One vector is turned by the same rotation once a step. Each row is the vector after some number of steps, and that number follows the row.
The counts run from 0 to 160.
[147 123  97 153 132 145 154 140 106 117 100 142 146 132  53 124 159 139
 130  79 150 148 139 121 120 119 131 140 145 172 153  97 106  96 133 170
 120 110 103 121 123 134 149 168  87 153 122 117 102 125 135 156 152 103
 104 148 156 110  89 157 143 108 141 105  97 146 155 148 118  93 130 167
  76 129 112 144 162 151  70 159 165 115 172 112 144] : 120
[ 73  97 103 182  97 146 174 133 116 106 132 137 126 132  64 112 126 119
 149  81 129 121 145 132 153 117 136 129 103 147 124 134  59  89 135 145
 175 127 128  93 105 125 140 159 139 143 122  99 104 113 160 160 127  85
 111 171  90 140  95 159 128 126 163 146 116 170 127 147 120 119 147 157
  89 153 126 121 148 136  66 136 145 109 176  94 148] : 13
[162 115 100 144  95 161 135 168 104  83 132 147 156 125  57 128 120 132
 121  83 145 122 162 132 148 138 182 143 152 131  91 114 100 111 155 165
  96 113 105  97 119 102 119 155 136 163 106 127 142 140 159 195 126  99
 151 152 119 116  88  95  95 102 165 137 125 112 149 137 102  90 150 148
  95 111 130 107 173 131  95 117 190 119 151 101 172] : 98
[125  98 123 142  68 160 158 151 104  90 100 138 152 111  80 136 138 136
 110 124 135 128 152 146 144 153 161 130 151 144 112 133  79 133 130 162
 135 124 135  85  97  93 131 167 114 158 102 107  94 137 140 182 150  89
 139 132 130 126  96  88 105 103 158 129 133 147 166 126 142 131 124 153
  83 110 125 100 196 134  79 124 153 122 148 105 160] : 35
[107  62  78 177  97 168 174 142  94 104  96 159 144 116  77 123 140 112
 110 114 127 105 152 129 162 132 166 129 151 154 149 149  59 114 131 109
 135 111 130  78 107 126 149 155 137 143 127 103 104 104 123 138 144 102
 120 125  98 146 120 124 131 116 145 143 119 142 165 140 129 138 169 147
  80  96 120 132 164 175  95 141 155 141 163  98 144] : 28
[104 121  97 134 130 144 189 107  90 111 114 155 142 130  79 118 131 114
 124  88 151 130 143 125 125 168 152 164 145 144 149 124 112 111 149 122
 124 118 113 125 119 135 174 167 120 175 127 102  99 109 139 154 184  85
 104 121 113 114 127 128 147 132 137 115 115 156 168 120 136 168 112 173
  93 105 114 113 181 150  68 114 187 122 198 125 149] : 133
[150 107  98 147 118 146 150 131  95  98 153 148 136 142  65 128  95 132
 111 117 137 121 151 152 143 146 206 162 146 146 124 127 101 104 156 145
 125 119 113  97 123 140 103 126 148 151 121 108 132 107 193 177 140  81
 110 182 117 124 114 124 146 117 181 123 120 129 153 141 131 100 156 157
 123 128 103 119 166 138  99 121 198 133 179 122 135] : 101
[ 92 109  83 131 117 138 151 140 105  97 116 144 172 142  81 121 123 121
 118 120 160 109 150 131 134 154 151 150 144 136 132 131  93 128 140 117
 104 145 144 104 104 128 202 171 125 177 124 118 105  97 138 184 161 115
 118 133 108 120 130 131 160 118 138 123 135 172 172 137 128 166 126 166
  95  69  99 151 162 145  88 134 154 124 187  95 154] : 131
[124 103 105 130  94 164 142 151 134 102 121 143 129 118  80 124 124 126
 147  88 145 107 144 128 112  99 164 132 151 126  94  98  76 127  98 123
  97 121 122  94 105 111 162 189 109 153 125 125 117 171 131 179 120 106
 131 156 128 119  97  92 158  93 164 150 137 146 168 148  99 139 119 157
  97  67 115 146 163 159 111 116 166 130 172  59 137] : 81
[116  93 113 178  86 189 179 123 106  91  79 139 123  80  67 117 114 155
 115  93 149 146 139 125 121 142 179 134 156 143 130 113  91 123 114 146
 143 111 118  96 100 118 136 164 115 136 122  99  84 143 122 115 136  86
  99 124 134 139  95 117 111 121 153 133 116 148 165 142 117 126 135 132
  70 120 129 131 196 153  84 136 169 124 167  94 129] : 31
[128  54  70 143 126 170 184 168 105 105 124 154 131 139  72 143 137 110
 123  94 145  82 153 133 166 127 182 146 159 124 119 118  84 106 128 103
 127 105 104  85 129 139 133 142 126 161 130 124 120 116 132 140 128  89
 147 130  99 141 114 108 109 118 164 140 121 138 156 133  91 136 168 142
 115  79 114 141 153 166 116 117 178 138 146  88 139] : 91
[ 90  98 118 123  79 147 164 141  83 100 108 156 162 142  88 129 125 131
 146 142 110 117 151 133 143 131 157 156 114 132 132 124  68 129 162 135
 121 114 136  89 113 125 178 173 115 134 127  86 128 126 149 167 143  77
  85 137  87 153 112 132 150 111 141 144 106 133 163 117 138 156 145 133
  98 118 104 140 166 162  74 109 181 129 169  85 145] : 20
[118 127 106  92 140 133 135 137  96 109 124 134 154 143  79 121 124 127
 152 104 127 110 110 163 146  98 129 114 134 147  97  85  77 138 116 156
 131 103 125  86 105 114 168 194  84 176 112 111 103 122 169 140 112 117
 121 165  96 119 109 144 126  68 152 110 111 130 162 149 118 132 109 165
 105  95  77 156 148 179 114  96 168 121 183  98 147] : 65
[144 130  94 151 128 169 120 140 106 105 125 160 162 112  75 110 103 127
 136  97 136 137 131 152 116 118 183 149 142 150  92  99 104 125 141 172
 107 108 111 105 136 119 162 167 107 183 123 117 108 122 136 146 109 125
 125 147 108 135  83 181 102 106 147 114 106 135 158 147 118  98 135 137
  74 116  91 147 162 153  79 151 187 105 154  98 150] : 112
[123  95 107 148 140 154 170 161 120 108 125 182 169 148  54 110 125 132
 136  91 138 119 150 132 140 141 184 149 127 147 114 109  71  92 148 172
 120 103 112  88 120 137 112 141 133 152 107 108 112 103 157 165 143  82
 153 163 125 131  83 167  79 110 146 134  92 152 166 137  78 108 152 129
 100 107 125 131 141 146  97 145 162 102 139  84 182] : 107
[ 92  96 109 141  83 158 144 146 105 107 110 153 163 127  86 126 130 143
 165 132 134 103 145 139 131 118 165 136 110 134 118 116  51 121 160 126
 101 122 146  77 111 108 181 184 125 134 131 115 122 139 133 168 126  95
 105 143  98 134 104 148 151 115 148 147 111 137 170 135 132 145 153 148
  84  97 105 157 151 166  79 122 169 127 155  82 147] : 19
[123  93 109 111  96 151 157 160  88  83  82 119 142 127  85 137 108 133
 161 118 176 108 139 149 142 139 157 125 129 149  95 120 100 115 151 120
  91 122 138  95 122 100 155 180 119 176 101 122 135 168 147 169 138  91
 127 142 101  90 126 106 118 102 173 128 139 147 177 142 141 144 129 201
  98  56 119 124 165 129 105 116 165 134 156 111 114] : 145
[ 99 107 126 144  74 163 142 156 107 101 104 144 151 116  75 126 126 147
 165 116 131 129 134 133 116  93 152 123 108 139 109 121  55 125 137 141
 105 118 134  95 105 111 176 184 118 140 126 101 113 153 120 178 130 103
 108 155 127 134  94 147 129 108 145 155 116 155 162 140 123 136 142 148
  75 102 117 153 155 162  76 133 164 107 169  72 158] : 18
[127 131  96 116 110 145 165 145 113 114 132 148 147 109  37 113 157 133
 162  69 151 106 154 132 135 140 123 100 128 181 111 122  74  99 121 184
 111  94 119  81 122  99 140 158 100 162 112 111 118 106 156 145 148 123
 153 174 140 105  95 136 141  87 149 103 118 155 146 128 101 102 145 193
  95  98 112 139 142 137 107 150 140 123 139  90 164] : 58
[104 127 107 124 125 129 125 127 110  99 140 154 157 121  61 100 144 122
 138  67 123  97 132 142 139 133 125 115 118 136  86 105  69 134 101 166
 114 127 112  85 114 115 171 193 113 174 117  89 102 113 146 181 151 130
 141 155 107 137 118 131 144 112 133 138 136 157 136 143 112 131 122 154
  89  88  89 146 156 160 111  96 172 109 178  80 168] : 67
[105 106 101 146 101 135 165 119 147 107 162 141 144 123  65 109 110 108
 118  66 146 120 168 130 116 151 188 135 143 114 109 130 100 118 124 133
 121 120 109  96 115 152 157 169 134 148 137 105 110 127 163 186 137  76
 149 158 110 118 109 104 146 122 157 139 134 134 152 119 111 163 144 159
 107  93 132 104 188 137 106 109 180 130 181  91 134] : 85
[111 101 110 128  98 151 179 121 107 102 140 114 134 129  72 131  91 114
 138  87 164 105 150 145 105 162 170 155 127 155 119 169  84 112 135 127
 128 106 131  88 133 118 140 154 151 161 139 127 113 116 179 171 129  83
 123 159  92 100 137 140 134 117 168 113 129 134 159 126 137 167 177 202
 104  81 125 132 163 119 102 121 171 130 160 130 133] : 149
[ 98 115 115 142 131 150 147 153  89 102 139 138 150 135  71 111 112 138
 145  79 139 116 133 140 150 133 142 136 103 137  83 114  75  90 147 147
 121 132 122 103 119 111 153 179 144 170 110  88 116 128 147 201 140 114
 132 139  82 130 118 161  93 132 139 141 116 149 130 153 122 132 138 156
  80 114 111 125 125 132 102  98 195  94 176 107 168] : 4
[126 107 118 152 114 177 172 138 111  89 105 118 110 106  89 125 100 144
 132  91 174 144 136 137 116 122 154 134 152 146 106 127 105 110 116 124
 128 135 114 115 121  98 133 165 121 180 108  90  96 176 129 163 132  93
 107 154 110 104 115 127  97 117 171 117 149 167 160 162 121 122 107 200
  90  86 121 130 181 113  91 114 181 120 174 102 125] : 143
[113 117  97 131 123 130 143 142 107 100 123 148 176 128  85 122 134 116
 118 109 158 123 156 136 125 129 142 135 141 148 118 117  80 120 119 135
 103 142 129 100 111 119 190 185 113 175 122 119  90 122 113 192 156 120
 141 136 123 128 119 146 138 114 135 132 130 176 183 132 118 153 120 160
  85  81 107 137 161 138  83 138 166 110 184  86 162] : 130
[131 141  93 154 127 160 147 104 113 103 121 144 129  86  46  91 100 142
 146  69 159 125 144 163 135 158 157 108 113 167  98 137  99 106 102 162
 119 124 135  74 120 140 129 164 122 155 110  90  93  91 176 145 141 130
 133 167 108 116 128 139 133 112 156 104 125 147 144 150 141  88 136 179
  92  99 102 134 177 132 117 133 167 128 178 134 138] : 54
[129 104  64 131 111 144 161 130 113 119 127 128 136 115  59 110 165  88
 157  62 138 104 146 134 137 103 144 106 139 139 131 100 104  98 124 143
 118 102 130 102 109 129 179 189  92 160 138 127 130 123 159 119 125 116
 124 130 117 118  92 126 170  97 161 143 100 118 144 143 126 132 139 176
  75  90 105 137 155 173 110 130 153 140 165  89  89] : 73
[124 101 118 147 121 163 174 135 106 101 124 123  97 123  77 136 130 134
 131  87 136 118 142 132 125 113 144 143 175 134 124  92  85 131 111 140
 143 108  92 106  92 115 140 172 115 163 131  99  95 153 161 148 109  81
  94 171 131 128 113 113 150  92 181 144 134 134 146 172  93 127 117 150
 123 116 121 142 173 173 126  92 172 131 197  78  99] : 79
[145  95 120 133  63 169 164 145  93  92  74 129 150 125  80 134 139 154
 129 132 136 132 148 155 157 142 161 125 158 154 126 107  87 125 139 150
 130 114 139  89  97  98 141 172  98 162 101 118  94 151 150 153 145  83
 130 133 120 120  99  81 113  77 161 127 113 125 174 139 146 122 132 144
  87 114 117 102 199 149  78 115 162 135 156  92 149] : 34
[ 88 104  83 164 113 140 172 132 137 106 139 154 116 136  55 107 157 102
 117  60 141 109 159 125 150 128 130 117 139 123 119 107  73 104  85 156
 153 125 111  92  94 125 138 166 125 169 125 100 110 121 164 143 132 104
 140 144 105 130 100 115 139 109 162 158 141 147 130 146  98 140 131 167
 100 110 119 120 145 157 107 119 137 134 184  69 127] : 76
[151 103  85 163 124 144 148 141 119 103 145 156 130 122  59 113  94 131
 139  82 147 136 141 150 114 116 198 132 138 156 117 129  97  86 128 150
 119 110 117  98 132 164 116 125 115 144 123 124 107 119 159 166 123 104
 137 192 136 116 100 150 126 107 165 115 109 152 161 142 106 101 159 169
 111  98 119 126 168 132  88 169 196 105 172 121 131] : 103
[167 101 110 135 108 182 161 163  81  99 105 135 132 115  74 135  97 142
 134 103 156 123 147 137 150 120 192 150 157 131 111 106 113 124 149 144
 102  97 104 103 106 128 136 157 116 155 111 119 130 159 160 154  86  84
 129 129 117 105  86 105 112  95 180 119 117 101 159 161 122 105 140 141
 108  99 131 135 170 155 117 105 195 136 156 107 129] : 96
[132  67  74 151 125 154 172 169 114  99 136 153 132 120  83 128 138 110
 132  67 136  85 151 124 144 114 184 141 163 131 110 129  83 101  95 120
 125 109 111 103 124 130 144 144 118 168 156 125 127 126 121 150 122 104
 160 137 121 125 103 112 116 114 158 142 121 149 149 134  99 137 165 151
  96  76 121 124 163 165 114 134 182 117 158  78 143] : 90
[140 119  89 171 155 145 155 117  87 112 111 150 147 131  48 103 110 126
 114  96 158 142 153 145 135 134 141 138 117 159 153 127 109 101 160 155
 118 128 122 111 105 169 158 163 115 151 123 110  92  94 159 161 137 120
 101 145 126 118 115 179 165 116 151 115 107 131 153 172 139 111 141 152
  90 115 115 152 157 163 100 161 163 126 190 127 131] : 118
[113 130 103 125 130 131 174 100 102 120 160 151 134 126  56 103 127 125
 148  44 134 104 150 126 122 161 132 142 137 133 129 105 103 117 128 149
 120 102  96 111 122 144 168 175 106 150 134  86 115 110 175 131 151  96
  83 148 114 122 122 121 174 102 142 124 122 121 136 130 141 144 117 169
  99 110 102 145 170 172 116  86 187 132 201 109 126] : 70
[ 91  87  78 150 122 178 189 125 102  89  97 132 113 114  76 132 118 102
 102 105 182 122 133 129 144 155 142 154 150 151 127 145  88 120 125 114
 135 139 130  96  95 104 143 164 151 191 121 109 100 125 157 140 135  99
 113 124  81 121 132 148 109 121 175 138 148 162 157 149 119 145 136 181
  85  93 118 135 147 143 109 122 138 139 175 103 132] : 140
[125  87  97 117 112 155 194 158  83 114 111 162 161 121  74 122 142 146
 145 121 131 100 134 147 167 166 163 134 152 170 122 128  72  95 134 144
 132  91 136  82 124 134 122 131  94 149  97  94  95  96 136 125 181  79
 150 152 132 120 115 108  90 108 145  99 116 147 174 126 115 131 149 164
 100  94 113 102 158 158  99 118 171 118 144 131 155] : 43
[ 98 103 112 161 111 151 158 131  89 103 110 127 116 120  73 137  91 143
 153 124 135 134 123 147 134  96 147 141 109 144 150 131  52 106 143 128
 152 118 139  88  89 130 150 170 132 136 133 113  98 132 171 139  98  79
  82 172  97 121  99 182 146 121 167 142  97 140 160 166 117 122 149 152
  96 126 121 159 151 179 102 125 168 125 177 100 120] : 15
[107  73 105 119 128 165 180 159  90  86 109 159 136 137  83 133 128 105
 173 111 142  93 128 148 166 114 150 145 126 161 106 141  61  98 129 121
 132  91 124  75 138 108 131 156 112 173 123 112 128 127 146 133 142  95
 129 143  83 129 131 143  76 126 159 128 117 145 161 145 106 140 171 185
 104  68 104 134 125 148 111 120 166 112 151 117 133] : 154
[151  89 103 125 140 137 161 180  95 114 125 172 176 152  55 123 143 135
 137 114 144 114 137 150 163 126 169 143 141 167 129 105  85  83 161 158
 119  89 126  95 117 143 110 141 110 146 106 125 119 106 161 168 140  72
 146 171 141 120  94 142  95 109 147 118  98 144 180 138  93  98 148 156
 105 105 117 141 142 149 101 129 174 103 154 100 165] : 106
[163  82  87 135 117 144 168 164  92 115 155 122 130 134  95 144 137 100
 133  73 121 108 138 135 134 126 190 142 172 136 121 119 109 115 115 123
 146  88  97 105 119 150 151 141 101 164 144 119 109 133 156 158 117  73
 132 156 131  97  95 101 133  91 164 126  98 116 151 135 113 143 152 167
 117 106 126 120 184 167 109 100 198 115 171  94 129] : 88
[142 128 102 133 137 153 156 107  80 113 115 141 136  91  42  97  93 139
 153  84 157 115 130 170 138 156 146 114 125 173 115 144 102 120 127 166
 106 110 133  78 102 140 140 163 111 139 116 105 101 100 169 133 144 121
 123 175 123  87 128 144 154  85 158  98 131 125 152 157 135 109 139 191
 110  86 108 139 161 150 124 127 160 138 167 140 121] : 55
[134 121  82 130 109 171 137 139  94  96 101 154 152  89  73 128 109 126
 144 112 150  90 136 164 148 144 162 120 148 156  87 128  95 137 123 161
 100 106 141  70 133  83 132 173 108 185 104 109 120 110 141 135 128 147
 151 138  87 133 108 128 107  89 157 104 128 132 153 148 146 100 136 165
  77  88  85 125 157 154 100 139 167 123 137 121 141] : 50
[110  90  69 132 123 147 191 148 103  91 110 121 153 125  90 151 159  89
 106  85 154 121 153 114 157 132 128 141 159 166 136 130 103 105 119 139
 149 116 121 111 114 103 146 164 118 195 116 110 102 123 125 147 147  82
 135 104 108 123  99 118  85 124 162 127 111 166 157 148 121 140 118 189
  86 108 131 119 161 134  92 114 150 103 164  85 148] : 138
[ 88 129  90 131 132 146 147 115 104 110 144 155 150 120  50  97 121 125
 143  77 147  91 147 148 134 143 135 118 131 134 106 115  81 124 123 147
  98 115 120  78 109 122 182 185 127 162 127 100 112  96 153 166 150 126
 131 149  85 134 135 137 167 103 134 138 132 133 143 131 120 140 129 154
  89  90  92 155 143 169 114 107 171 139 174  91 145] : 68
[136  96 102 146  98 156 169 129  82 100 115 133 134 117  82 140  99 133
 104 135 141 123 145 167 140 177 186 149 160 154 132 157  78 135 129 137
 137 108 134  85 120 132 139 150 129 154 124 111  83 102 169 159 160  84
 107 170 125 118 138 108 148  97 174 109 125 139 166 138 157 151 162 170
 120 113 103 103 198 137  96 136 186 139 172 141 134] : 38
[109 102 122 117  82 136 173 140 114  75 127 134 161 133  69 113 126 124
 154  90 152 116 159 127 137 170 146 134 121 146 113 130  97 106 139 141
 125 118 125  92 125  95 129 161 145 171 117 100 120 146 166 202 165  77
 130 151 112 112 124 105 106 119 153 120 134 147 153 111 139 148 126 205
 102  94 131 116 171 106  89 104 160 105 164 117 166] : 147
[126  85  67 115 120 141 199 153  89 100 101 108 156 142  87 140 147  98
 114  87 159 125 133 123 162 141 135 136 154 164 152 123 103  97 137 129
 148 110 129 121 107 105 155 177 102 204 113 121 101 133 136 133 142  73
 126 119 108  99 105 128 118 109 166 110 113 146 172 135 124 144 132 194
  88 112 120 109 154 147  84 121 150 126 159 103 128] : 137
[123 105 107 150  76 160 144 130 105  93 120 152 141 111  71 129 101 130
 102 137 149 119 156 173 144 174 187 137 140 140 124 155  75 145 125 137
 130 127 146  76 108 115 143 160 135 150 116 120  96  94 165 171 148 102
 138 151 111 128 121 101 142 107 164 126 144 134 170 134 153 153 161 148
 106  98 108 103 192 131  95 143 165 154 161 127 143] : 37
